Rows are one point carried round by a steady rotation, each followed by how many ticks it has turned.
The counts run from 0 to 508.
[151  79 151 102 135 110 143 105 164 107 134 151  85 145 104 107 188 192
 149 155 133 160 134 159 122 165 138 152 109  94 118 145 120 100 161 176
 150 115 106 157 120 122 119  91 158 119 122 131 126 139 171 117 144]
392
[130 113 130  83 134 113 175 104 136 124 101 136  99 159 104 100 162 185
 165 123 141 150 143 152 139 124 125 147 131 134 131 140 108  96 134 167
 100 107 183 171 180 127 146 131 152 119 164 149 143 157 180 135 107]
412
[157  91 173  93 135 129 151  76 158 130 118 138  86 141 113 123 188 189
 163 145 132 127 114 164 129 113 157 138 145 109 110 117 145 105 158 194
 128 136 155 135 142 141 137 105 173 116 127 114 115 144 169 128 137]
154
[166  68 152  96 161 121 193 154 142 122 127 135 124 145 122  88 115 183
 143 148 135 117 162 174 130 128 135 170 131 124 120 111 140 138 165 137
 102 119 158 145 134 113 121 126 162 106 172 163 117 148 169 124 107]
444
[153  64 162 101 143 120 153 107 161 111 136 169 110 130 130 128 156 190
 166 150 105 161 156 161 143 119 157 148 114 122 111 119 120 116 182 169
 120 145 116 146 154 100 134 124 143  98 128 121 110 146 168 146 137]
289
[126  96 174 115 160 147 199 156 123 158  85 137 102 137 118 118 148 152
  99 145 126 156 157 143 101 164 151 121 133 120  97 125 132 127 123 144
 182 134 148 114 133 134 179 113 175  88 144 152 116  77 146 115 111]
302
[145  73 167  98 141 141 163 147 151 149  97 139 117 149 102 112 153 156
 119 118 118 157 143 187 147 130 123 157 133 156  94 128 131 127 124 138
 110 119 186 143 178 123 133  95 199 113 135 156 156 160 152  96 116]
447
[163 107 138  92 127 122 156 132 133 109 100 146  86 158 109 117 162 172
 180 155 165 142 134 167 130 136 128 147 128 102 144 153 148  92 145 182
 116 114 169 142 149 126 143  89 178 119 129 160 141 133 163  93 129]
56
[101  94 152  70 138 116 172 143 120 139  84 128 108 126 121 103 159 148
 120 130 112 132 128 168 128 156 131 130  75 121  72 139 134  99 131 118
 160  94 131 161 144  96 118 132 170  75 143 171 170 106 164 127 132]
141
[143  84 141 114 139 132 158  81 164 150 128 141  93 152 105 114 186 189
 139 111 111 138 139 151 135 149 155 158 155 119 101 122 106 120 143 159
 124 130 135 163 165 167 146 104 162 113 166 131 135 165 180 148 119]
35
[184  72 181 105 157 127 165 132 103 125 101 129 123 120 133 117 118 202
 169 148 132 113 149 140 102 140 150 129 141 103  93 115 146 109 166 130
 150 115 138 165 121 152 143 124 182 100 134 159 118  89 151 132 112]
124
[161 122 165  98 123 156 136  76 137 144  81 153 118 126 117  90 170 163
 162 129 135 149 119 156 116 144 146 161 138 136 114 149 143  90 140 157
 166 105 143 146 149 173 165 112 202  97 109 114 142 133 154  94 121]
432
[ 90  97 172  79 156 123 174 131 129 137  83 109 105 131 104 105 170 179
 125 115 103 133 147 155 110 151 132 128 134 132  62 133 127 125 102 128
 134  86 179 157 151 127 134 118 162 103 160 152 128 111 160 144 114]
240
[127  94 151 110 148 139 163  90 169 167 113 138 101 151 104 118 190 168
 119  97 100 160 139 156 136 148 156 162 148 135  91 129 105 136 128 153
 131 128 158 146 155 157 161 102 170 101 161 125 118 151 160 140 119]
34
[146 113 185 108 151 134 147 141 113 126  84 149 118 106 146  81 131 165
 147 132 129 133 122 143 107 140 133 138  98 124  84 138 155 113 143 125
 152  79 159 152 112 142 149 156 166  61 159 159 104  71 153  88 134]
399
[185  87 148 134 141 154 179 114 140 141 119 152  93 133 117  99 144 169
 144 140 152 140 123 142 133 120 146 150 119 108 132 124 148 101 182 159
 127 141 183 156 130 152 145 125 178  89 177 165 140 124 150  88 134]
93
[139  55 159 102 145 126 154 144 130 124  88 137 123 123 128 136 143 145
 135 119  98 145 163 135 142 140 159 117 109 117  53 127 144 131 136 130
 140 115 149 155 151 134 123 118 163  70 157 172 161  73 157 136 146]
244
[147  85 116 105 118 122 160 164 129 114 102 168  98 158 128 104 140 170
 142 143 148 137 146 163 141 147 158 106  97 108  81 143 144 110 140 152
 155 101 117 141 170 118 105 151 151  81 147 149 146  94 202 127 100]
144
[ 99 160 117  65 167 119 190 124 140 144  84 124  82 143 106  97 172 143
 125 132 105 136 161 150 128 148 135 145 126 134  97 142 141 118 119 151
 142  98 148 130 155 106 163 107 143  87 152 129 130 116 189 134 117]
101
[152 129 165 109 125 153 161 104 113 141 105 157 105 136 117  94 159 180
 155 136 142 147 123 153 124 113 131 136 135 132 126 136 136  75 150 169
 133 116 183 155 189 145 159 141 161 104 156 121 137 147 162 104 105]
195
[133 110 172 107 135 153 167 108 107 141  93 155 121 141 113 106 145 192
 153 130 157 149 135 157  92 158 135 118 150 128 117 140 121 103 131 154
 169 101 163 157 159 160 164 145 177 124 127 136 119  99 163 114  80]
298
[144 102 144 103 169 139 182 150 121 133 120 125  85 135  99 127 152 188
 127 155  99 125 196 149 136 133 167 138 159 111  76 106 153 136 131 137
 127 111 132 134 165 137 133 101 149  97 148 114 120 123 180 141 102]
66
[184  96 137 122 121 132 166 134 144 114  98 181 105 162 125 135 128 170
 166 146 160 159 136 147 141 101 182 119 132 107 114 129 146 114 163 187
 126 121 165 115 150 144 148 137 169  81 151 130 129  92 169  96 124]
366
[108 102 182  83 144 110 170 113 150 124 138 129  95 122 131  85 177 187
 131 148 116 115 120 172 105 144 131 136  87 113  99 135 129 108 154 135
 157  98 133 160 116 110 110 156 154  88 160 156 111  98 164 131 131]
357
[127  73 169  96 159 115 183 124 132 124 132 148 101 119 126 119 149 186
 139 162 127 145 146 152  97 168 144 109 103 105 112 120 118 107 173 150
 182 125  96 142 113 104 144 140 149  93 129 152  99  85 163 145 132]
83
[118 100 139  89 149 131 219 125 109 121 121 146  91 127 117 138 147 183
 138 168 133 141 173 142 110 142 141 100 126 102 114 122 131  95 151 156
 151 131 145 132 158 103 145 133 134 108 152 149 136 101 172 159  98]
201
[149  93 134 118 129 135 139 151 141 138  74 162 123 161 117 136 146 152
 128 115 117 176 167 138 148 142 176 128 139 131  63 141 132 128 132 162
 136 127 138 137 191 147 153 117 158  80 132 130 146  97 182 133 130]
246
[172  65 169  97 140 126 183 123 163 139 137 151 105 155 105 103 147 185
 154 159 141 125 119 191 122 122 153 149 125 114 130 112 140 132 166 165
 135 144 125 121 136 107 127 121 184 113 132 126 108 144 176 120 120]
51
[154 107 137  91 125 121 173 145 113 131  67 168 130 168 119  99 111 157
 170 157 164 139 134 163 118 150 155 124 130 131 113 149 142 107 143 158
 174 113 124 130 155 125 163 133 181  89 118 141 131  96 177 112  99]
262
[107 123 170  84 152 132 142  86 161 131 130 134  71  97 113  98 206 162
 116 150  87 138 140 167 128 137 138 161  90 115  87 126 153 108 154 129
 129 102 143 143 121 121 127 114 156  80 143 129 131 119 148 113 158]
492
[154 101 178  76 173 117 161 122 131 121 105 137 134 128 139  78 118 161
 160 146 117 107 144 162 115 126 148 164 109 127  88 119 142 128 166 115
 144 102 122 150  95 109 145 141 165  72 148 141  87 101 174 117 147]
223
[144 128 173  93 134 149 153 104 141 148  76 154 118 131 121  91 158 172
 149 117 129 157 123 156 129 113 124 145 122 149 114 138 129  87 129 164
 124 102 194 147 181 138 172 135 172  87 150 129 129 148 147  94 124]
194
[132  80 147 122 173 123 182 106 160 143 143 146 104 140 129 127 165 166
 111 114 108 167 165 142 136 128 160 159 121 117  98 118 111 141 170 133
 102 140 176 144 123 142 140 130 145  92 192 164 106  93 147 138 150]
32
[151  95 169 113 137 151 181 123 102 127 113 159 102 131 114 102 133 190
 144 152 158 132 143 142  82 162 136 107 132 100 119 128 133  87 153 146
 173 108 143 153 143 153 148 147 165 116 147 153 126  91 157 113  85]
299
[173  92 152 124 125 154 133 153 134 120  93 177 114 144 119 110 135 159
 132 148 120 145 161 165 148 138 177 154 132 115  90 123 163 123 149 154
 165 119 103 132 175 132 139 129 172  72 114 102 138 123 180  93 119]
9
[142  81 170  87 137  94 139 105 153 106 125 143  93 124 121 107 181 178
 157 147 130 145 130 161 120 162 123 160  90 103 122 146 113 102 171 168
 138 108 128 157  99 110 119  94 155  99 128 165 118 112 157 111 162]
393
[130 107 179 104 152 158 182  88 106 127 119 149  90  98 127 105 156 159
 135 144 125 135 149 146 115 129 112 114  95 118 127 123 145  66 172 136
 139 120 184 160 154 122 148 161 147  91 162 164 146 107 140 118 120]
197
